rotation steps, each row followed by its count of steps:
The counts run from 0 to 420.
[  7  -1 -20   7   3   0   5 -32   1  24  16 -23  -5  -7   4  -5   5   1
  27   3  -7   3  -9 -24   5 -15  10  14   3  11 -13 -11  16   7  29  14
  15   4  -6 -23  25   5  22  -6  22  11   8  12  -9  -7  16]	386
[ 18  -1 -16   4  -4  -8  13 -40 -11  21  24 -16 -10  -3   4  14  -2  12
  15  -1 -10 -18 -16 -12   9  -1   0   4   4  26 -21   6   0  15  25  11
 -12  -2   0  -2   1  19  35  11  16  10  15   6  -4   4   3]	187
[  4  -3 -27  -1   8  -2  -6 -33   8  28  29 -17   1  -4   2  -7   1 -12
  24   6  -3  10  -3 -22   3 -18  11  18  10   8 -14 -16  21   8  34   5
  10  -1  -9 -18  18   7  17  -2  21  12  10  12  -6  -6  15]	388
[  8 -10 -39  -6   3 -16  14 -19   1  22  18  -6 -23   8  10   1   7  12
  18   2   3 -18   2 -13  -3 -18   3   5  11  10 -10  15  14   0  21 -20
 -15   1  -3 -14  -8  14   7  25  27  14 -12 -11 -18  -3  -8]	172
[ 17  -8 -23   9  14 -27  -5 -27   0  25  18   1 -16  -3   7   2   1   4
   1 -22  -1 -16  -5 -19   0   1  -1  14  -2   3 -22  26   9  14  24 -13
 -25  -5   2  -8  -4  18  18   4  19  19  -7  -7  -4 -13 -12]	68
[ 13 -18 -23   0   7 -14  -9 -11   7  16   1  -6 -23  -6  -7 -13  17  15
   5 -18   1 -14   8 -28   0 -15   6  24  23  14 -27  -4  19 -11  15  -5
   4   5  11  -9  15   8  12  24  24  14 -18  -4  -5   4   1]	131
[ -1  -7 -18   3 -12  -8  -1 -23   2  11  11 -12 -11  -6  -8  -8   7   8
   5  -8  -1 -23  -5 -26  17 -10 -17   4  29  24 -24 -11  -2   3  20   5
   2   1   8  -2  12  16  40  18  24  -3  10  12  -2  14   4]	417
[  7  -7 -31  -2  13  -8  -9 -31  15  25  29  -7  -5 -12   0 -10   3 -19
  19   5   5   7  -3 -17  -3 -24  15  26   9  11 -18 -10  18   2  29  -6
   0  -4  -8 -15  13   1  10   5  22   9  10   7  -7  -2  10]	390
[  5  -5 -21   9   6 -13  14 -31   7   8  24  -1 -12 -14  11  -1  17  10
  16 -15   3 -28 -30 -20  13  -7  12  10  -1  23 -16  17  -1  10  25  -3
  -7 -12   6 -12  12   1  18  10  13  21  14   7  -4 -10   7]	373
[-16  -5 -24  -5   6 -20   1 -14   7  16   1 -11 -20 -12  13 -14   5  17
   8 -14  11 -32  -4  -9  -2   6   1  10   8  15 -26  12  27 -13  18  -5
 -24  -8   7 -17   2  19  18  17  19  11  10  -7  -8   1   5]	330
[ -3  -7 -28  -7  14 -16   1 -32  12  24  26  -7 -16 -15   9  -7   6  -4
   8   4  13 -10 -10  -4  -2 -17  23  22   9  20 -14  11  21 -13  24   3
  -7 -10  -1 -16   3   4   3  12  20  18  13  -2 -12 -10  12]	99
[  9  -1 -40 -11  -7 -26  -5 -20  15  36  29  -1  -7   1  12 -19 -13  -5
  16  -5   8 -10   0 -16   4  -1  -2   6  10  -4 -18  12  16  -9  18  -9
  -3  -3   1 -10  10  23  22  15  13  -1   2   5   1 -18  -8]	348
[ 13  -3 -12  12  -5 -12   1 -34  -2  15  12 -14 -20 -16  -7   8   6   1
   3   0  -3 -16 -14 -13  -2 -10  -2  23   7  32 -26  -2  -3   6  23   6
 -17  -5   7   0   3  12  38  11  27  -1  14   2  -9  10  -5]	300
[  4  -4 -37 -24   3 -20  -2 -17   6  23  24  -9 -16  11  11  -7  -5  -1
  19  -1   3 -13  14 -15   0  -6 -12  -2  20   2 -21   9  17 -12  14  -8
  -3  -2  -7  -6  -4  25  29  28  16   6  -4  -4  -8 -10 -10]	55
[-17  -4 -12  14   5  -7 -15 -35  -5  16   2 -22 -12   1 -11  -1  13  10
   2  -5   0  -1  -3 -19  12  -8  -9  22  21  15 -10   0  16  12  32   8
   5  -2   9 -18   7  13  34   1  34   5   3   2 -11   6   5]	407
[  3 -10 -25  -9 -11   7 -10 -26   2   9  24 -14 -11   8 -13   2  15  -1
  17   8   3  -8   5 -23   1 -19   2  16  25  19 -14 -12  10   2  25  -5
  14 -15   2  -2   9   7  33  21  30   9   9   8  -2   1  -8]	12
[-15 -11 -20   7  12 -15 -20 -22  -4  18  12  -4 -15   3  -5 -21   0   6
  -2 -13  13 -12  17 -23   1   3  -4   2   4  19 -23  -4  27   9  29   0
   6 -19   2 -14   3  22  20  12  19  23  10   4   2  -9   3]	222
[  5  -4 -28  -7   9   1  18 -36   1   6  20 -11 -11  -5   4   8  14   2
  31   1  -7  -7 -11 -17   9 -29  -1   4  11  18 -19   2   4   7  20  -2
   3   3 -12 -17   5   6  30  23  18   8   8   4 -19  11   4]	281
[ 13  -4 -14   5  11 -13  10 -37  -3  24  14 -10 -11  -2  12   6   8  13
   6 -20  -8 -14 -15 -22  18  -8   2   8  11  -1 -12  28   6   7  25  16
   1   7  -1 -19   9  14  22  -2  19  25  -9  -3 -11 -13   7]	364
[ 14  -7 -30  -7 -14 -12   3 -24  -3  32  38 -14 -11   6   7   2  -9   6
  15  13   5 -19  -3 -12   0  -1   9   8   9  28 -12  -7   9   2  30  -2
 -11 -12   4   7   1  16  14  14  22  13  13   8   2  -7   2]	191
[ -5  -2 -23  -7   5  -9  -3 -30  -5  21  11 -19 -10  15  10   4   7  15
  16 -16  -4  -9   1 -17   8   5 -10   4   9  -8 -10  27  23   9  24  -2
  -3  -5   0 -19   1  25  36   6  21  16  -8  -7  -9 -15  -9]	63
[ -3 -10 -14   1  11 -14 -10 -23  12  10   7  -8 -13 -23  -1  -2  10   0
   2 -14   7 -28  -6 -16   2 -11   2  28  24  12 -29  -1  16  -1  26  -4
 -34   0   5  -6   1   8  21  10  28   8   7  -7  -8  16   4]	27
[  2  -4 -30 -11  10   2  13 -33  -2   6  24 -14  -8   0   3  11  13   1
  30   7  -6  -5  -5 -15  11 -26  -2   1  15  21 -16  -1   6   7  23  -2
   8   1 -12 -14   1   6  27  24  17  11   6   5 -17   8   5]	282
[-14  -8 -17  12   7 -11 -25 -32   1  21  13 -15  -5   2 -13  -6   6  -1
   0  -4   4   1   4 -22   9  -8 -13  22  24  16 -12  -7  16  18  35  -1
  -1  -5  10 -10   2  13  26   1  31   5   2   3   0   7   3]	409
[ 15  -2 -33   6   9 -17  10 -19  16  16  14  -4 -15 -15  11  -5   4 -11
  25 -11  -2 -13  -7 -22  -6 -19  -7  10   3  -2 -27   8   1   4  15 -17
 -22   6 -10 -13   8  13  29   9  23  -4  -3  -3 -16  -1 -12]	163
[ -2  -2 -20  -7  11   0   7 -38  10   2  13 -11 -17 -16  -5   3  17  -5
  15   0   0  -4 -12 -14   5 -29   8  15  13  23 -23   3   7  -8  17   7
  12  -5  -7 -19  10   2  34  21  20   8  15   3 -21   4   6]	395
[ -1  -9 -13  -5  10 -10  -8 -23   2  15  -2 -22  -9  -4   1   0  17  17
  12 -19 -11  -8  -2 -26  17  -6  -7  19  32   5 -21  -2  20  -4  21  14
   3  15   9 -14  17  13  27   8  22   8 -12   0  -7   9  16]	135
[  5  -3 -22   3 -17   4   5 -34   6   7  14 -14 -13  -9 -11   1  16   2
  16   4  -2  -9 -17 -19   4 -20   4  20  16  19 -18  -2   1   1  20  -2
   5  -9   4  -7  17   5  42  16  29  -5  16   9  -8   6  -6]	9
[  0  -8 -12   1 -20  10   1 -20   0  13  -1 -25 -13  -3  -4  -1  11  15
  12  -7  -2 -25   3 -22  -4  -6   5  17  16   1 -22  -9  21  -3  24   4
  -4  -9   0 -12  21  16  40   4  38   7   8   2  -8   3  -3]	312
[  4  -8 -28   1  12 -20  -5 -31   9  28  37   2  -2  -4  12  -4   3  -1
   9 -10   7 -16 -13 -20  14  -6   8  14  13   8  -8  17   9  12  35  -5
 -15  -6   5  -7   3   6   4   2  16  24   3   5   4 -14  10]	369
[ 15  -6 -33   5  11  -9  16 -28  14  13  20  -2 -13 -18   3  -1  11  -6
  28  -4  -2  -8 -15 -18  -1 -30  10  16   3  12 -25   1   4   6  20 -17
 -13   5 -11 -16  10   0  18  15  21   3   5   3 -17  10   1]	278
[  4  -8 -16  13  -7 -16  -2 -26   6  10   6  -7 -15 -19 -11 -10   9   6
  -1 -13   1 -22 -12 -24  10 -12 -10  15  21  27 -31  -4  -4   4  19   2
  -8   1  11  -4  12  12  37  17  25  -4   8   8  -6  16   0]	415
[  8 -11 -26   0 -23  -9  -5 -14   5  26  21 -14 -21   1  -2  -7  -1   4
   5  10  12 -25   5 -17  -9  -9   6  19  21  20 -15 -13  12 -11  27  -6
 -13 -12   7   5   6  13  17  16  38   5   8   2  -1  -3  -6]	307
[ -1  -7 -33 -15  10  -2   8 -32  -3  11  27 -15 -10   8   2   9  10   2
  30  10  -3  -2   1 -15   9 -24  -1   2  18  23 -11  -3  10   7  25  -5
   8  -1 -10 -11  -3   7  23  25  18  13   4   3 -15   8   5]	283
[  2  -6 -28  -4  12 -17 -12 -28  -3  27  21 -11  -7  16   6   4   2   6
   9 -16  -1 -10   7 -19   5   7  -8   9   7  -6 -12  22  23  16  29 -12
 -10  -9   0 -12  -5  23  26   2  20  20 -10  -6  -2 -16 -11]	65
[ -5 -14 -18  -5  10 -10 -21 -24   8  21  16 -14  -5  -3  -3   1   4  -3
   4  -5   5 -16   9 -18   3 -10  -1  28  35   4 -19 -11  24   4  35   0
 -21   3   2  -3  -1  11  15   1  34  14  -2  -3  -3  10   8]	24
[ 10  -5 -32  11  -8 -16  -4 -29  11  29  23  -9 -14 -13  -5  -8   1  -7
  11  11   6  -1 -13 -14  -3 -18   7  31  13  22 -13  -4   6   3  27 -11
 -11  -6   8  -5   9   2  14  10  28  -7  10   6  -4   3  -1]	5
